[-18.0   8.6 -46.2  18.8 -33.7 -15.2]  j369
[ -2.3  20.3 -41.7  36.3   9.0 -13.6]  j538
[ 33.4  84.0  67.3 -27.6  13.5  27.1]  j630
[-31.7  45.4 -42.5  25.8 -22.1  18.7]  j275
[ -0.5 -16.1  62.5  -5.6 -63.8  25.3]  j505
[ 18.7 -16.4 -38.5  11.0  27.2 -22.0]  j321
[-31.7  45.4 -42.5  25.8 -21.8 -22.0]  j941
[ 25.2  40.1 -15.7  46.1 -18.9 -11.4]  j552
[-18.0   8.6 -46.2 -17.6  25.3 -16.7]  j144
[-21.3  40.1 -15.7  46.1 -18.9  -3.8]  j725
[-10.4 -37.7 -55.7 -11.1  -2.6 -18.8]  j349
common j941 j321: 
[-22.0]
common j321 j275: 
[18.7]
common j505 j144: 
[25.3]
which: [-18.0   8.6 -46.2 -17.6  25.3 -16.7]
j144
which: [-10.4 -37.7 -55.7 -11.1  -2.6 -18.8]
j349
which: [ 25.2  40.1 -15.7  46.1 -18.9 -11.4]
j552

[  4.4  18.8  -1.1 -13.4  15.0 -13.4  30.7 -34.8]  j941
[  9.5  13.6  -1.6 -13.4  49.7 -13.1  15.0  -9.5]  j586
[  9.5  18.9  -1.6 -13.4  47.8  11.8   4.7  -3.9]  j321
[-13.3  18.9   4.5 -13.7  15.0   4.4  30.7  -3.9]  j275
[ 9.5 18.9 -1.6  8.7 11.9 11.8  0.8 -3.9]  j538
[  9.5  18.9  -1.6  13.2  15.0 -13.5  30.7  -3.9]  j630
[  9.5  20.0  -1.6 -13.4  15.0  11.8  30.7 -29.1]  j349
common j275 j586: 
[15.0]
which: [  4.4  18.8  -1.1 -13.4  15.0 -13.4  30.7 -34.8]
j941
common j941 j321: 
[-13.4]
which: [  9.5  13.6  -1.6 -13.4  49.7 -13.1  15.0  -9.5]
j586
which: [ 9.5 18.9 -1.6  8.7 11.9 11.8  0.8 -3.9]
j538

[ 13.4  24.4  24.4  20.0  11.3  41.9 -21.5  -6.2  52.8   4.7  35.3  28.8
  26.6   9.1  31.0  37.5  -8.4] : j321
[ 38.1  27.2  27.1  31.5  40.3   9.7  73.1  57.8  -1.2  46.8 -29.4  22.8
 -29.5  42.5  20.6  14.1  59.9] : j505
[38.1 27.2 27.2 31.5 40.3  9.7 73.0 57.7 -1.2 46.8 16.3 22.8 25.0 42.5
 20.6 14.1 59.9] : j144
[ 37.9  26.9  26.9 -31.6  40.0   9.4  72.8  57.5  -1.4  46.6  16.0  22.6
  24.8 -31.5  20.4  13.9  59.6] : j586
[-29.4 -33.0 -33.0 -31.6 -28.6 -38.8 -17.7 -22.8 -42.5 -26.5 -36.6 -34.4
 -33.7 -27.9 -35.2 -37.4 -22.1] : j275
[-33.7 -30.1 -30.1 -31.5 -34.5 -24.3 -45.4 -40.3 -20.6 -36.6 -26.5 -28.7
 -29.4 -35.2 -27.9 -25.7 -41.0] : j552
which: [-33.7 -30.1 -30.1 -31.5 -34.5 -24.3 -45.4 -40.3 -20.6 -36.6 -26.5 -28.7
 -29.4 -35.2 -27.9 -25.7 -41.0]
j552
common j552 j505: 
[-29.4]
common j275 j586: 
[-31.6]
which: [-29.4 -33.0 -33.0 -31.6 -28.6 -38.8 -17.7 -22.8 -42.5 -26.5 -36.6 -34.4
 -33.7 -27.9 -35.2 -37.4 -22.1]
j275

[57.3  4.1  1.8 23.9  1.3 18.4  6.2] -> j369
[ 4.8  5.7  2.3 50.7  0.6 35.2 13.7] -> j941
[18.9 18.3  1.1 50.5  3.4 15.6  5.2] -> j275
[ 5.9 37.3  1.6 41.4  3.6  7.2 16.1] -> j725
[14.2 10.0  4.0 50.0  3.5 17.8 13.5] -> j144
[80.3  2.4  0.4 22.1  0.4  6.3  1.0] -> j505
[11.1  6.2  2.4 23.0  0.7 52.4 17.2] -> j586
[15.4  2.1  6.9 25.5  1.9 49.4 11.8] -> j538
[28.0 13.9  4.5 31.4  2.3 20.0 12.8] -> j552
[ 6.7  2.6  0.7 34.5  0.2 60.7  7.6] -> j630
[37.8  8.3  0.9 42.4  0.7 14.0  8.9] -> j349
which: [28.0 13.9  4.5 31.4  2.3 20.0 12.8]
j552
which: [ 4.8  5.7  2.3 50.7  0.6 35.2 13.7]
j941
which: [14.2 10.0  4.0 50.0  3.5 17.8 13.5]
j144

[  3.5  20.8 -66.0  41.9   3.4  56.2 -13.9 -39.0  23.7] -> j538
[  8.2  10.8  53.9  49.4 -16.6  42.0  38.2 -45.5  14.3] -> j552
[ 56.8  23.2  -8.8  28.9   3.5  10.8   6.4 -41.3  10.9] -> j941
[  8.2  10.8  53.9  49.4  18.4  42.0  38.2 -45.5  14.3] -> j505
[ 42.0  23.2  -8.8  28.9   3.5  77.8   3.7 -41.3  30.9] -> j349
common j505 j941: 
[10.8]
which: [  3.5  20.8 -66.0  41.9   3.4  56.2 -13.9 -39.0  23.7]
j538
which: [  8.2  10.8  53.9  49.4 -16.6  42.0  38.2 -45.5  14.3]
j552
common j552 j349: 
[42.0]
common j349 j538: 
[3.5]
which: [  8.2  10.8  53.9  49.4  18.4  42.0  38.2 -45.5  14.3]
j505

